In the data rows, 128 means zero.
Each row has a hidden score. How much does it go up from the first row of each pair to the second? 20 means little or no change, 40 a big rise and 0 a big fall. The score is a weighted sum of the row's numbers plus the product of two more (or one squared), each taken from its middle value.
[108 166 138 122 133 134 161 117 117 168 172 130 160 141 103 110]
[151 170 139 135 145 104 156 122 158 119 183 143 146 121 109 115]: 19
[109  93  86 128 128 111 163 181 111  79 114 215 139 113 132 166]
[103 135 103 141 148 179 154 190 188 166 165 167 111 101 100 109]: 22
[120 137 198 134 150  83 121 101 137 150 122 123 127 144 113 160]
[130 137 174 134 126 121 113 133 196 188 111 123 159 190  96 160]: 20
[124 177 122 158 112 150  77 202  92 139 140 157  72 105 113 176]
[142 121 110  81 106 103 120  99 100  73 135  94 151 157 115  88]: 25
[160 141 123 141  66 140  99 211  98 114 119  93 119 113 164 159]
[ 97 151 130 139 167 138  89 118 197 142 105 109 171 123 165 139]: 28
[ 91  78 119 226 141 124 127 136 150 130 138 104 134  64 120 183]
[ 94 120 118 123 145 171 144 193 176 170 174 153  98  97  95  95]: 30
[159 154 144 177 170 106 100 116 110 155 131  94 137 132 128 101]
[165 124 145 165 139 164 188 142 142 176 154 144 103 134 184 168]: 19
[155 144 137  90 165 160 139 158 170 156 131 152 151 124 134 122]
[126 150 131  98 141 126 156 128 107 188 167 141 160 138 113 112]: 19
[160 132 134 126 156 136 138 201 104 162 158 160  96 100 124 115]
[174 124 100 156 125 136 152 145 126 170 138 173  99  44 148 141]: 34
[163 129 128 100  91 130 126  90 106 128 105  88 162 143 142 109]
[118 140 124 113 136 135  87  67 159 140 110 115  87  81 134  93]: 26
[156 156 143 122 129 111 150 112 135 123 172 126 167 132  99 122]
[137 133 136 118  86 132 106 139 104  67  73 127 129  79  94 141]: 24
[165 143 135 100 104 128 125 104 144 120 108  87 135 117 103  90]
[153 181 148 175 138 173 143 155 122  94 168 165 107 153 155 111]: 1
[145 143 133 119  63 152 149 167 127 116 133 120 131 117  82  81]
[136 132  36 152 164 157 177  89 122 143  98 129 147 146 145 137]: 29
[ 88 137 103 189 166 168 171 157 158 146 143 141  84 114 121 196]
[158 132 145 145 139 120 153 106 119 119 160 124 170 138 100 102]: 19
[174 141 141 111 141 138 107 141 132 147 131 105 175 115 102 153]
[109 142 142  93 147 111 165 101 126 164 182 143 140 164 118 105]: 19
[125 131 114 144 172 110 140  93 173 147 132 114 175 140 175 147]
[130 108  80 145 177 116 188 151 111  94 158 177 103 151  68 121]: 9
[122 129 164 146  90 112  99  80  92 135 106 120 142 103 182 156]
[ 97  97  74 139 113 112 111  95  66  83  80 143 181 132 125 106]: 15
[ 78 100 115 144 177 161 134 165 189 164 171 157  67 118  75 102]
[137 139 142 103  82 148 116  84 117 108 109  97 138 103  98 137]: 26
[144 186 143 163 139 109 148 150 127  83 145 115 110 165  85 112]
[186 137 133 114 142 148 121 161 101 123  99 120 145 101 108 115]: 37
[169 154 151 150 150 129 127 130 138 114  66 169 127 155 138  92]
[142 111 115 112 145 107 178 166 165 150 160 146 154 117 120  81]: 29
[140 131 167 173  94 104 109  87  88  89 134 117 140 101 143 140]
[108  42 128 184 191  99 124 113 148 118 143 175 149 181  83 164]: 18
[154 124 116 118 164 121 119 118 107 172 145 104 161 110  78 127]
[145 147 128 131 132 100 170 147 182 154 124 112 158 128  99 173]: 16
[102 110  98 118 143 102  79  63  76  70 123 134  97 148 165 191]
[117 148 136 105 137  93 126 124  80 105  94  95 116  92 150 138]: 21
[120 106 133 117 179 139 124 114 143 165 161  97 182 148 159 140]
[137 139 150 112 137  87 145 114 161 129 104 101 157 118 118 163]: 20
[138 132 164 144  89 110  70 100 141 146 144 141 145 121 200 201]
[161 151 143 152 133 147 146 108 138 156 135 119 100 133 221 169]: 14
[162 145 130 101 123 134 143 135 153 142 143 107 175 127  92 162]
[137 126 123 110 171 145 158 147 181 172 168 166 122  99 101 116]: 24
[134 149 163 135 172 109 127  88 118 146 136 125 127 161 151  95]
[107 124 115  96  63 156 144 129 124 131  83  93  92  76 119 104]: 27
[ 93  99 120 223 164 140 127 134 157 141 155 127 119  71 116 186]
[124 136 164 148 171 161 154 136 138 145 117  84  94 121 138 118]: 18
[137 157 120 114  68  58  47 134 131 125  94  89  53 188 156 156]
[127 115 130  95 115 103 158 140 111 207 180 161 169 174 113 138]: 28
[163 121 132 112 128 152 149 155 138 123 139 167 145 128  64  84]
[101 152 156 108 130 168 153 161 139 108 103  95 138 142 106 112]: 22
[161 105 174 168  81 148 139 172 145  99 187 173 140 119 140 106]
[156 129 139  97 123 101 161  98 167 132 104 112 132 109 124 172]: 38
[184 160 120 146  89 102 136 112  98 101  83 109 133 119 132 112]
[ 85  84  81 180 153 169 175 114 140 130 207 140 114 150 173  69]: 14
[ 41  67 159 138 135 124 122  85  97 104 176 125  67 153 164 173]
[120 131 156  98 135 105 103 137  82  97  91  91 109  91 147 135]: 38
[136 129  54 157  87 159  87  88 122  76 126  74 155 101 149 114]
[ 95 118 145 149 159 177 161 166 148 166 177 164  91 105 101 105]: 9
[147  81  59 187 175 132 136 111 123  83 148 123 141  73 123 111]
[154 127 141 164 122 145 173 112 129 170 147 135 105 118 208 180]: 24
[146 139 119 111 112 115 138 103 132 110 102  83 133 100  96  94]
[120 121 115  88  94  97  92 124  57  82  74 173 149 171 169 142]: 14
[145 142 146 145  96 107 117 206  78 136 132 124 106 102 118 178]
[137 109 170 211  65 152  85 104 123 128 106  73 111 143 165 153]: 14
[ 75 156 129 114 146  66  61 103 219 125  92 130 115 154 163 133]
[128 112 158 103 161 117 144 157 125 114 104 118 119 141 104  69]: 6
[157 137 141 149 106 107 165 100 142 131 165 134 165 114 118 102]
[116 131 146 125 137 129 107  79 137 124 120  79 162 125 160 156]: 25
[165 140 140  89 126 117 118 122 134 182 162 114 169 119 152 150]
[ 92  63  77 190 113 128  82 110  71 101 107 132 193 129 128  92]: 8
[ 53  80 137 121 100 170  92 208 123 110 103 111  75 101 119  96]
[113  92 108 140 141 162 171 188 111 105 120 209 129 111 162 134]: 21
[141 109 167 141 156 154 163 130 161 118 125  93 143 127 128 102]
[129 144 137 105 137 109 155 104 172 136 101 109 144 101 124 162]: 35
[123  85 113  99 115  57 100 108  85  78  83 135 160 178 110  97]
[132 127 101  95 135 153 138  86 178 106 192 148 146 116  81 147]: 25
[133 127 110 118  52 154 141 158 120 117 109 128  86  53 127 103]
[ 86  85 115 227 157 132 124 145 125 136 128 100 127  63 131 164]: 7
[149 126 125  97 129 120 142  99 172 137 157 148 158 139 159  69]
[158 136 125  90 174 153 143 157 158 161 140 153 160 133 138 124]: 20
[136 146 180 151 106 176 137 136 152 114 159 187 123 112 122 105]
[ 89 130 179 180 113 103 110 103 102 142 111 103 157 122 171 140]: 24
[144 146 120  81 133 144 124  80 129 127 108  96 128 104 143 147]
[142 130 105  80 134 123 169 146 143 192 164 141 143 118 113  94]: 20
[148 141 156 119 116 133 141 205  96 151 133 148  77 128 109 104]
[161 134 127 117 160 143 114 104  88 175 130 102 154 123 110 129]: 31
[165 144 119 106 153 118 180 153 171 153 179 149  95 134 111  99]
[145 124 135 111 131 108 146 159  99 156 176 166 155 106 117  88]: 21
[103  91  91 142 102 109 103  90  78  70  85 135 186 152 129 104]
[132 165 107  85  92 157 169 135 147 116 127  91 133 125  92 148]: 24
[100 145 155  96 131 127 109 139 106  88 103  77 116 106 163 119]
[114 114 123  92  78 104 104 145  67  81  79 189 157 154 131 127]: 10
[148 114 154 140  86  94  68  99  87  77  94 152 149 167 163 186]
[ 97 107 124 153 168 161 141 179 178 170 180 147  67 116  87  95]: 17
[149  98 121 134 151 181 151 173 100 143 124 109 110 187 100  64]
[141 135 120  96 193 155 130 147 150 158 130 156 157 146 110 112]: 34
[145 109  70  73  73 123 121 179  77  45 103 152 129 161 156 128]
[176  80 111 100 104 103  62 121 103 120 119  80  89 193 230 114]: 21
[130 130 138 112 179 174 145 118 124 132 102 140 136 134 115  90]
[131  89 168 149 107 164 132 140 155 150  67 101 156 118 131  93]: 20
[ 96 100 142 131 173  78  97  98 132  82 113 105  67 179 191 174]
[ 73 127 117 128 143 193 160 139 108 152 169 153  53 112 106 103]: 29
[153 209 136 161 133 129  83 100 119 147 163 106  96 187 126 116]
[121 125 122  88 119 123 102  94  91 119 100  72 111  97 166 114]: 37
[155 101 138 179 124 147 106  71  98  89 104 194 107 138 131  95]
[115 130 122 100 153 153 183 116 155 147 189 137 150 125 116 123]: 26
[144 102  92 110 167 197 163  98 188  82 124 125 124 170 110 130]
[107 129 103 140 158 176 154 195 185 172 164 163 100 102 109 115]: 19
[101 130  93 131 168 153 142 179 127 149 182 179  99 144  56  97]
[ 81 108  95  74  90  86 193 148 141 109 128 172  82 107 100 151]: 33
[182 165 143 107 103 127 112 120 133 111  92 120 109 122 131  79]
[ 92  83  91 118 145  89  89  87  67  62 111 160 114 139 151 199]: 21
[183 158 148 127 102 126 105 118 140 119 104  79 107 121 109  95]
[116 103 116  96  86 118 118 164  94 125  78 190 176 145 105 101]: 18
[121 108 133 117 167 133 148 122 158 162 169 137 190 170 156 117]
[127 107 109 106  65 128 149 133 131 109 103  77  78  68 131 107]: 20
[141 147 124 107 168 124 132 143 114  88 111 121 106  98 118  85]
[149 145 134 118 128 109 152 137 175 146 113 113 169 136  87 169]: 25
[151 141 170 124 123  78  65 100 106 126 109 120 138 110 172 153]
[103 140 127  87 170 156 130 161 131  92 122 111  84 128 129  79]: 14
[125 137 179 120 121 137 141 138 136 141 107  64 132 136 131 116]
[110  87  91 206 145  88 132 116  80 104 140  96 131  73 108 155]: 19
[138 120 121  98 156 165 168 158 139 140 165 178 163 129 154 126]
[138 123 112  77 106  91 117  85 105  77 128 100 154 156 125 103]: 20
[117 133 144 141  82 132  62  78  98 121  97 129 122 216 132 205]
[158 141 134 119 111 142 126 108 104 132 115  82 138 105  90 104]: 26
[131 129 127 133 101 106  88  80  78  79  92 160 152 161 160 184]
[ 62 101 168 169 114  69 111 107 119 134 110  93 160 170 184 137]: 16
[131 122 171 167  93 127  95  82 114 149 104 119 147  99 183 151]
[104 112 146 116 122 169 162 170 135 147 143 156 154 112  79  96]: 14
[ 91 118 188 140 125 134  49  96 131 124  97 168 125 146 140 200]
[140 145 130  98 147 136 138 136 110 108  97  96 121  92 118 101]: 21
[188 158 148 139 112 122 141 124 123 114  73 145 141 144 139 104]
[101 118 118 107  69 143 145 177 109 114 117 106  87  55 131 116]: 26
[103 150 135 101 139 111 166 109 158 139 163 150 158 126 148  97]
[150 151 119 131 156 104 144  91  92 156 135 115 156 126 150 149]: 23
[148 138 171 131  43 162 147 128 141 113 154 140 115 100 118 117]
[168 134 134 122 135  84 134  81 103 185  96 107 120 167 136 153]: 37
[146 179 165 136 162 120 110 115 131 139 136 111  64 148 147 109]
[138 160  90 111 120  70  70  96 174 113  86 116 142 185  78 101]: 24
[166 146 150 139 146 160 147 133 161 154 127 102 130 104 117 101]
[193 173 147 160 115 122 111  90 111 126 158  98  98 177 140 115]: 12
[ 84 129 135 122 147 113  83 119  93  99 124  78 102  70 164 142]
[124 128 134  82  78  65 175 153 141 122 148 131  58 133 100 122]: 22
[136 132 105 127  85  90 116  76  52 139 111 139 119 166 126 199]
[ 69 100 111 165 148 165 171 116 181 140 184 122 139 121  63 135]: 10
[119  68  79 116 149  93 125 156  76  81  82 212 120 133 131 174]
[121 114 168  74 141 125 142 122 170 138 116 174 149 158  91 138]: 21
[ 91 108  99 109 118 145  66 102  52  73  82  97 142 164 123 102]
[180 173 170 141 134 111 115 112 106 133 152 108  80 155 128 112]: 14
[117 153 142 105 117  86 148 116 175 143 102  83 155 146 131 145]
[124  81 140 137 119 138 157 191  92 110  96 158 157 133 112  88]: 8
[133 172 165 176 177 162 113 117 106 135 122 141  94 175 112 153]
[109  78 175 148 109 126  67 110  80  64 113 107 154 161 126  96]: 21
[122  85 127 108 188 147 132 123 157 161 130 110 175 124 155 121]
[137 150 124 170 120  94  96 155 146 199 119 144 130 131  37 170]: 26
[172 157 136 126 139 138 126 147 145 145 152 103 176 146  98 158]
[114 139 134 136 102  93 107  84  97  59  81 175 118 143 180 121]: 18
[116 145  96 107  62  70  94 167 154 129 150  81  44 159 194 107]
[125 107 142 136  94  62  46  78 157 115 122 118  98 130 198 193]: 24
[113 101 160 118 182 155 139 132 119 141 119 153 121 135 103  74]
[141 133 142 171 104 151 125 188 121 102 140 166 138  74 100 105]: 17
[153 148 145 103 113 127 123 141 145 179 144 108 181 129 113 152]
[110 145 168 137 156 154 158 124 126 147 165 141 147 122 175 120]: 13
[ 62 137 160 161  92  95 124  87 141 185 181 109 137 135 159 112]
[135 124 121 139  93 113  91  68  79  94 103 130 136 151 145 205]: 15
[163  82 129 140 120 100 113 101 152 122 105  74 143  77 157 108]
[130 143 141 128  77 162 105 187 163 165 170 163  70  91  76 128]: 21
[182 146 132 175  73 160 148 143 155 165 163 186  53 192 128 129]
[120 113 167 130 159 165 148 131 120 110 147 120 150 113 130  90]: 21
[134 115 161 130 165 155 157 131 127 147 109  98 146 114 124 116]
[160 174 170 153  54 157 148 146 139 134 124 122  96 134 123 151]: 15
[200 169 118 111  71 152 117 169 147 137 150 130 152 121 120 134]
[173 144 150 143 121 132 142 110 134 104  63 160 133 148 132  95]: 17
[ 92 123 138 131 100 122  94  73 132  79 129  89 139 169 160 203]
[ 87 114  81 137 107 106 117  85  64  72 100 127 165 132 124 101]: 15
[135 119  70 119 148  99  96  81  76  63 105 137 156 143 120 109]
[ 90 101  48 168 168  95 130 125 106  68  78 167 112  97  97 166]: 23
[ 78 130 113 124 121  95 142 143  57 158  95 106 131 106  77 133]
[131 144 131 133 154 117 128  84 105 138 117  91 153 113 157 141]: 16
[125 122  81 103 125 144 134 108 169 193 151 146 190 123 127  99]
[113 115 119  96  76  82  87 109  78  81  69 184 144 150 163 129]: 10
[ 88 136 169  99 150 137 135 156  86 116 128 114 107 116 126  93]
[175 110  95 154 108 164 179 114 116  69 109  94 136 129 115 156]: 21
[128 126 149 155 138 119 160 100 136 129 127 156 180 120 164 129]
[153 144 158 142 169 135 127  90 126 132 120 115 140 123 141 111]: 19
[101 130 129  86 119 112 111 137 104  80  67 103 134  92 137 110]
[114 124 121 105 157 147 183 126 148 140 181 149 149 106 100 144]: 16
[141 148 129 161 118 128 140 108 125 164 142 129  98 112 232 180]
[130 130 103 121 107 100  67 107  68  62 159 169 160 179 197 152]: 12
[103 157 158 126 105  89  61  79  96 159 160 135 118 105 171 144]
[ 78 116 115 127 151 167 168 150 117 155 183 156  51 121 102  94]: 10
[ 66 132  84  78 116 106  98 156 146  97  75  89 104  73 117 137]
[ 90  80  88 116 143 117 153 154  90 105  93 195 113 110  59 156]: 13
[190 145 100 129 124 166  69 133 194 182 177 121 123  95 125 181]
[ 49 116 150 156  84 116 105  79 129 111  78 107 129 131 190 159]: 10
[100 123 121 102 158 140 151 150 154 175 160 182  96 121  70  90]
[121  92 126  93  96 138 127 166  84 130 118 181 169 114 113  85]: 11
[144 155 160 143  95  99 130 202  82 161 143 120 115 124 120 130]
[159 126 129 141  47 154 178 146 114 128 120  97  85 112 105 116]: 20
[141  98 137  76 131  94  91  87 109  61 145 119 145 122 143 118]
[122  83 159 109  97 170 128 121 144 119  84  83 159 129 182 119]: 25
[160 169 171 150 160 136  84 110 105 118 118 131  80 136 102 152]
[141 158 147 168 196 146 123 101 150 126 103 141 111 152 127 115]: 21
[114  97  78 146 111 105 101  82  74  76  91 128 176 150 112  97]
[ 73 112 115 131 150 170 167 151 123 159 171 157  55 118  93  88]: 23
[ 52  55  66 163 101  88  68 107 108  38 138 163  97 144 178 202]
[130 115 155 151 159 151 194 112 167 161 132 157 120 156 142  98]: 22
[108  56  94 233 156 114  95 179 157 146 165 141  66  69 115 145]
[105 127 112 122 145 161 164 183 196 170 154 151 116  93  93 114]: 36
[174 162 141 118  94 128 102 105 128 109  80  91 136 117 131 126]
[127 134 130  99 109 163 127  70 101 143 103 100 126 110 163 134]: 24
[102 105 105 154 129 135 168  86 182 138 123  97 174 150 187 143]
[108 111  95 124 109  99  84  63  95  57 113 148 101 150 136 208]: 17
[141 152 148 108 101 135 107  98 106 115  89  82 136 122 105 129]
[156 134 145 130 150 123 127  82 113 151 131 120 168 134 127 114]: 22
[152 124 113 104 141 109 161 145 109 151 183 157 145 118  97  80]
[112 135 125 105 155 149 177 119 139 159 184 135 144 120 116  99]: 18
[133 118 187 130 134 147 146 128 140 138 121  72 137 140 118 116]
[105 130 103  92 133 135 105 197  94 158 143 164  57 113  85  93]: 30
[130 110 111 142 163 123 184 160 163 148 148 177 150 117  80 126]
[146 134 119  94 149 138 139  89 153 153 108  94 161 166 149 158]: 24
[159 163 170 148  51 149 137 151 132 130 134 105 108 119 106 153]
[191 164 167 142 121 114  92 106 126 126 119 101 120 154 159  98]: 22
[160 146 126 136  84 127 127 106 130 105  86  87 155 107 134 109]
[160 134 142  83 139 160 157 163 177 177 160 138 142 135 150 139]: 23
[ 69 111 112 119 167 157 158 133 149 164 173 162  62 118 100  86]
[162 141 146 144 164 121 121 100  97 149 147 114 156 119 119 122]: 17
[129 142 114  93 142 148 129 106  97  91 185 160 106 137  72  93]
[113 111 132 134 129 178 184 160 146 124 158 160 130  96  69 139]: 22
[159 155 142 120 116 122 140 147 179 146 137 112 171 128  94 161]
[152 106 124 100 128 155 178 165 134 140 145 149 118 118  47 127]: 17
[143 138 126  96 102 104 134  92 106 108 117  99 164 142 122 100]
[111  64  97 255 131 101 115 140 116 122 133 102 151  87 129 143]: 9
[129 151 130 106 122 117 132 140 172 131 119 116 194 136 105 152]
[116 135 139 149 159 133 142  98 159 117 108 123 175 115 159 136]: 20
[102 115 151 141 142 176 157 167 139 173 190 166  87 110  97 102]
[ 75 108 112 189 156 179 126 156 152 166 127 103  91  63 126 174]: 20
[142 112 110  85 104 119 115  84 116  65 120 102 158 169 103 101]
[137 133 145  86 143 149 169 145 167 166 181 142 151 141 157 148]: 24
[169 128  72  71 154  95 100 121 115 140  90 104 142 119 121  99]
[ 68 134 103 117 101 116 119 184  89 100 125  81  92  69 120 139]: 8
[127  92 109 144 169 120 191 141 160 151 121 153 145  99  83 146]
[ 76  93  73 143 121  67 105  88  54  73 110 167 122 166 129 191]: 14
[103  94 100  66 159 202 141 103 169 134 136 160  99 166 141  84]
[142 128 136  95 139 114 142 143 105 176 193 138 144 124 111  86]: 20
[ 90 134 116 151 152 171 148 169 201 178 169 188 110  99 120 132]
[159 133 119 130 154 124 163 145 161 203 154 150 136 118 103  94]: 28
[107  95 128 213 170 150 138 144 168 162 152 145 101  70 106 166]
[179 189 135 183  74 172 117 136 170 159 115 161  85 187 145 120]: 10
[104 118 158 110  92 164  59 187 133 132  79 169 156 143 125  88]
[174 178 158 135 141 145 107 108 123 150 126 112  78 204 138 112]: 10
[135 129 106  96 183 146 172  99 154 129 137 146 138 140 130 108]
[ 96 118 130 170 169 143 150 184 172 158 189 158  81 103 100 114]: 12
[114 125 175 158  95 131 101  87  99 127 100 108 139 117 195 153]
[144 140  77 105 150  92 143 124 181 117 167 108 136 103 100 192]: 28
[125 133 124 133  95 111  81  93  97  84  79 139 151 177 155 209]
[164  73 134 113 114 104 120  89 114  86 124 129 165 142  91  89]: 18
[119 125 132  83 158 100 150 124 175 156 157 149 176 142 139 146]
[140 127 140 106 201 177 127 121 148 134 143 160 130 140 122 112]: 13
